In the rows, 100 means zero.
D: several groups of rows, each row roughly a mix of its group's hidden directions
D (140 x 10)
0: 123  90  84  68  97 126 100  99 100  68
1:  87 134 121 101 112 124  81 114  85  82
2:  99 111  78  57 101 118  95  74 112  95
3:  90 105 103 127  98  94 132  83  84 133
4: 102 118 108 129  93  78 106 125 111  68
5:  90  70 125 119  89 133  85 110 100  95
6:  87 123 112 115 111  79  59 113 100  87
7: 102  95 114  79 109  84  86  61 104 130
8: 104 108 102 107 138 123  94 100  65 116
9: 104  90  88 123  99  83  83 117 130  68
10: 100 114 114  65 109  67  81  89 108 119
11:  84 107 124 132 103 101  93 128  71 109
12: 102  78  96 121  82 119 124 135  89 104
13:  94 100 109  85 117 104 122 134 129 121
14:  79  86  86 120 109  61  85  80  89 100
15:  81  98  97  92  90 145 114 114  74 100
16: 103  96 106  93 107 104 116 145 130  84
17: 115 125  90  81  82 107  88 133 123  88
18:  85  90  95  85 137 106 109 108 136  86
19:  99  81 111  89 136  72  80  78 109 100
20: 101  90  74  75  89 124  90 104 111 136
21:  84 110 110 109 104 117 111 129  61 118
22:  99  84  80  84 124 104  69  76  92  79
23:  81 111  75  92  75  84  89  64 110 109
24:  77  69 101 131 103 108  98  76  86  83
25: 101 116 100 101 100  63  72 101 132  85
26: 104  95  99 111  63  82 112 129  85  76
27:  77 104 119  72 128 118  94 123 104 116
28:  97  94  75 110  89  81  67  69 105  82
29:  77 126 107 103 103 126 101  84 100 137
30: 109 129  76  92 120 119  76  75  95  91
31:  92 107 102 132  86 113  56 109  97 111
32:  89  83 118 103  86  85 103  76  62 121
33:  77 108  99 137 112 100  64 113  99  94
34:  96  83  96  93 124 135  93  72  79  86
35:  92  90 120  98 128  91  97 144  99  85
36: 132  97  98  74  79 134  96 100  84 100
37: 107  67  95  86 109  76  92 101 137  87
38:  56  98 121  85  89 108  85 105  85  81
39: 111  91  98  67 111  87 139  98  94  79
40:  90 100 101 125  62  71  83 115  96  91
41:  66 117 102 117 124  67 103  89  98  88
42: 119  75  83 114  99 116 116  77  80 126
43: 109 100  82  91 108 116  99 110  49 110
44: 131  71  78  88  98 128  82  99  89 103
45:  78 121  99 114 119  77 128 101  71 100
46:  86  88 112 107  76 117 126 114  83 133
47:  92 123 120 140  97  78  93 114  85 107
48: 100 105 121  60  85  95  83 110 121 123
49: 108 116 102 100  53  98 107 127  92  83
50: 103 100  74 117 137  90 115 123 107  81
51:  84  95 117 122  87  64  92 118 100  72
52: 126 104  92  93  83 135  68  85 107 103
53:  90  79 110  99  64  79  83 130  97  93
54: 102 135 126 121 112  86 127  88  93  96
55:  97 111 125  79 116  97  82 137 114  83
56:  98 115  93 130  82 109 112 119  81  66
57: 104  82  77  93  88 122 108 125 137  97
58:  95 108 106 125  72 113 106  83  88 138
59:  95  93 119 114 113  78 119 108 134  73
60:  97 104  94  72 146 106  85  93 110  84
61:  96 106 123 107 121 104 125 129 124 122
62:  91 117 104  98  70 122  83  94 109 138
63: 129  98 116 112  82 117 105 134  85  80
64:  93 125  89  96 114  89  76 102 119  61
65: 120 101 114  65  94 125 122  95 106  76
66: 107  95 125  91  91  75  62  92 105 124
67:  80 118  95  69  92 134  92 121  92  87
68:  86 103 126  99 113 121 134 110 128 109
69:  82  97 128  95  89 113  98 143  95 118
70:  79  51 109 122 108 100  94  96  90  97
71: 102 113 143 126  95  84 100 118 116  93
72: 107  73  73 115 110 101  73 120  74 101
73:  83 112 102  92  75  82  73 129  98  76
74: 129  98  76  79 118 131 103 119  92 100
75: 110 103 105 145  92 110 100  78  80 121
76: 111  79  69  99  96  91 102  86  84  61
77:  68  96 116  74 103 101  78  72  81 103
78:  90 115  95 109  68 113  83  89 103  61
79: 103  83 101  91 117 141  89  84  86  73
80:  73  74 116 112 110 105 109  62 104 112
81: 101 100 124  89  95  78 113 134 132 107
82:  94  97 121  72 113 131  90 132 104 107
83: 107 106 126 110  83  99  85 146 100  90
84:  72 129 115  89 100 109  70  80 105  84
85: 104  88 113  98 128  56 114  90  91  86
86: 116 110  80  70 121 100 111  66 106  85
87:  77 120  90  86 100 120 106 110 112  59
88: 140  98  97 111 125 113 126  85  94  88
89:  86  84 110  80 124  74  78  75 115 113
90: 118 117  85  67 101 104 107  77  70  88
91:  99  90 124 125  76 105  90 138  88 106
92:  88  94 126 133 115  89  83 112 108 129
93:  94 106 113 146 119 111 120  80 100 100
94:  73 101 127 117  95  74 121 127 107  97
95:  82 104  78 109  96  81  76  59 107 108
96: 116 127  71  79  89 101  75 112 104  79
97:  90 124 121  81  84  96  98 111 100 142
98: 106 103  95 121 116  61  83  83 126  92
99: 106  79  78 104 123 132  99  98 133  98
100: 117 112 101  68 107 123 129 117  89  82
101: 105 112 129  92  72 128 117 123  95 113
102:  85 128 118 103  69  87  83  76  87  90
103:  89 102 123  97  58 105  89  84  73 101
104:  92 130  91  77  87 126 100 127  85  85
105: 112  86  76  90  96 125  98  57 105 107
106:  87  75  92 118  81 118 107 137  90  83
107: 116 123  87  95  83  65 107 110 124 120
108: 111  98  65  94 127 105  77  72  92  91
109: 132  76  76  84 101 126  82  92  93  93
110: 118  89  74 107 138 116 119  96 115 113
111:  82 103 128 112 109 106 120 123 136  97
112:  98  86 110  74  97 134 108 134  85  95
113:  95  95 110 104 109 107 130  84  63 128
114: 102 103  92  78  93 121 104 124 106 144
115: 100 109  78  82  97 129  70  72 106  85
116:  99  96  90 120  80  60 124 108  91  82
117:  99  97 104  83  96 107 121 100  59 134
118: 116 107  87 120  57 116 102 104  74  97
119:  95  94  83 127  96  69  87 114 106 133
120: 120  91  76 109  79  87  66  86 109 122
121: 124  99  97  66  95 122 105  67 102  83
122:  75 112  89  91 101  85  63  76 119 110
123:  94 114 110 104  94  98  79  67  74 132
124:  95 122 112 118  67 110 124 113 108 125
125: 105  80  81  63 128  80 111 104  91 110
126:  98  71 107 102 123 100  68  97 132 113
127: 128 127  88  67  97 107 124 112  99 109
128:  93  97 121 106  53 120 100  94  79 102
129: 122  91  82  86  81  79  98 117  62  96
130: 104  87  67 116 139  88  96  92 107  83
131: 113  72  60  92  95 100  90 129  95 103
132:  97 107 110 128  55  91 104  83 115 100
133:  79 129 101 116 125 120 100  88 117 127
134: 100 112  97  96  58 118  86 103 103 135
135:  83 115  85  82  92 119  88 103 105  56
136: 116 107  83  75 124 108 132 121  86 105
137:  74 100 142  97  75 114  90  92 113  95
138: 104  83 119 110 125 126  65 106 109 115
139: 121  89  76 100 137  90  98  92 129 110

the two rows of each list that fit no group, in list order (the others fit one group, some only roughly)
  * k633: 102 108 125 104 104  68  96  57 102 108
  * k73: 110  96  89  93 124  83 127  95  74 132
  * k577: 134  93  88 102  87 103  88 129 132 108
  * k291:  88  77 109  92 133 133  79 108  88  99
  * k286: 103 101  78 112 123 134  74  94  90 122
  * k372: 117 104  93  91 122  83 108  77 143  98
  * k190: 109 110  82 127 116  88 119  72 128  93
  * k623: 126 102 112 124  67  95  95 103  88 131
  * k473:  66  99 108 119 103  85  88  98  60 107
  * k894: 108 128  99  75 100  76 125 104  90  71
  * k184: 106  93  99 130  82 127  96 116 130 120
  * k370:  90 116 112 115  98  80  60  93 128 108
  * k598: 142  97  85  96 101 124  98  90  97  70
  * k135: 120  97  76 114 103 112  60 123 114  97
  * k357:  98 102 104 131 117  85  71 132 111 111

k190 k357
  * k161: 109  96 115  92 127  97  60 114 122  86
  * k374:  90 104 116  71 116 109 114  90 142  98
  * k994: 126  83  97 114  75  70 128 103  86 100
  * k771: 114  76  88 117  68 124 109 124 111 102
  * k868: 106 115 104 130 103  68 133  85  94 110
  * k524:  78  87 109  95  98 134 105  81  67 115
  * k910:  87 100  92 129 113 114  76  83 122 129
  * k547:  66  85 129 122 113 106 119 116 104 101
  * k312: 115  84 112  85 114  81  84 139 113  83
  * k970: 136  84 100  77 121 126 100 108 112  84
  * k352: 105  99 124  88 133  91  70 116 113 120
  * k445: 103 118 113 109 111  57 120  81 102  81
  * k238: 102 137 128  74  86 107 104  90  96 121
  * k635:  81 133 120 101  89 125  98 102  93  69
  * k468:  92 100 107 113 135 103  77  69  85  80

k374 k445
  * k199:  94  90  92 119  90  56 101 128  88 108
  * k38: 102  80  73 120 136 118 109  81 106  95
  * k731:  85 120 122  70  77 124 109  89  94  82
  * k941:  91  60 106 109  69  88  95 113  78 107
  * k643:  88  85 112 100 120 123 112  65 129 101
  * k251:  92  75  84 133 109  95 114 129  81  88
  * k965: 109 119  77 102  62  91  78 102 122  89
  * k383:  92 104  69  68 111 107 132  95  86 113
  * k259:  76  93 112  98 121 110  95  54  88 104
  * k471: 124  92  96 105 126 104 118 113  59 111
  * k289:  95  98  79  80  63 110 101 104 114  67
  * k256:  91 115 108 102  56  93 107 100 114 132
  * k99:  96  86  83  77  84 100  96 120  84  60
  * k402: 111 117  96 103  92  73  66 104 108  66

k731 k965
  * k844: 117  73  82 109  94  88  90  67  84 124
  * k593: 105 110  96  84 113 121 105 123  74 138
  * k450:  75  87 136 122  90  95 111 112 127 100
  * k526: 121  90  96 111 103  61 111  87  74 120
  * k985: 117  99 121 100  75 116 104  73  64 102
  * k44: 121  91 106 129 103  85  88  74  70 116
  * k864: 132  77  77  88  87  97  94  98 106 133
  * k392:  98 122 110 110  81 100  73  97  64  77
  * k183:  85 107  75 141  89 100  89  78  88 113
  * k79:  91 115  98  96  76 117  56  86  95  84
  * k283:  74 108 115 104 112 107 136 113  77 121
  * k760: 109 107 124 126  72  71  97  99  90  77
  * k414:  95  91  91  90 144 130  79 103  96 104
  * k108:  78 134 113 111  93 112 103 105  89  64

k985 k183
  * k461:  96  98 136 119 126  88  83  97 128 104
  * k819:  93 135 100 105 108  83  91 139  96  82
  * k24:  87 107 102  97 119  91  87  69 120  62
  * k407: 102  60 113  89  94 117 131  97  81 109
  * k755: 108  83 110 132  81  78  92  98  93 135
  * k928:  75  83  98 106 106  87  73 136 115 114
  * k281: 129 105  68 127 106 116 106  75 100  91
  * k68: 105  68  85 130 121  99 126  97  95 116
  * k309: 100  84  97 114  80 105  57  95  71  97
  * k695: 134 104  85 110  87  98 131  69  94  95
  * k480:  87  89  80 115 109 115  86 112 123  61
  * k264:  87 109  89  63  85 107  99  98 114 138
  * k175: 102 118 100  83  99  67 139  84 109 103

k755 k928
  * k676: 111  75  70 103  95  84  91  90  78 133
  * k544: 115  85  88 106 100 139  74  84 108 122
  * k178:  82  98  96 122  65 135  97  80 102  98
  * k762:  96 122 122  79  89 103 109  78  71 126
  * k667: 111  81 108  82 134  80  99 115 116 126
  * k704: 121 109  94  82 121  97  85  83 141 110
  * k318: 109 133  87  84 126 111 113  95 132 105
  * k406:  81 111  88 104 117 146 110 100  95  78
  * k396: 103 123  91 104 104 118  73  71 127 118
  * k211:  95 137 107  83  98  75 116  79 107  78
  * k542: 100  93  83  92 132 120 121  84  78 125
  * k670: 119 110 104  68 112 104  71  67 102  96

k178 k670
  * k57: 110 128  84 100 117  72  86  75  99 125
  * k167:  89 107 115  70 106 111  69 115 128 112
  * k527:  98  89 103  97  96 110 126  78 104 147
  * k45: 105  99  79 115  58 118  84  79  91 109
  * k213: 122  72 112 132  84 106 120 116  99 114
  * k301:  99 112 140 104 122  73  96 108  92 122
  * k311:  73  83 102  95 103  94  67 131  86  83
  * k642: 111 103  97  79 106  74 139 123 118 101
  * k191:  99  73  93 132 102 103  65 122 107  95
  * k146: 109  73  98 100 100 118  74 107  83  62
  * k345: 101 108  92 116 142  95  76 119 116  84
  * k663:  89 114  90  78  95  78  86  84  59  89

k57 k345
  * k27: 104 111 120  90  75 122 129  97 111  70
  * k193: 105 128  99 109 124  92  66  82 106  76
  * k953: 129 110  89  77  81  84  70  99 118 113
  * k233: 106  84 119 102 133  94  79 121 125  82
  * k145: 109 120 108 115 104  56 106 114 113  78
  * k509:  88 129 106 107 125  95 110 116 137 110
  * k75:  97 132 102  96 133  82  76 102 103  75
  * k914: 101 111 133 108  91  70 107  71  87 119
  * k958:  74  91 122 117 118  86 114 124 123  82
  * k282: 103  90 101  86  89  75  55 123  99 102
  * k519: 120 101 115  76  95 108 101  93 123 142
  * k600:  92 119  94 124  97 101  90 118 110 146
  * k716:  63  74 112 103 111  97  95 128 114  83
  * k594: 124 134  96  93 112 105  88  78 130  89
  * k66: 103 113 120  80  66 101 100  77  74  82

k27 k282
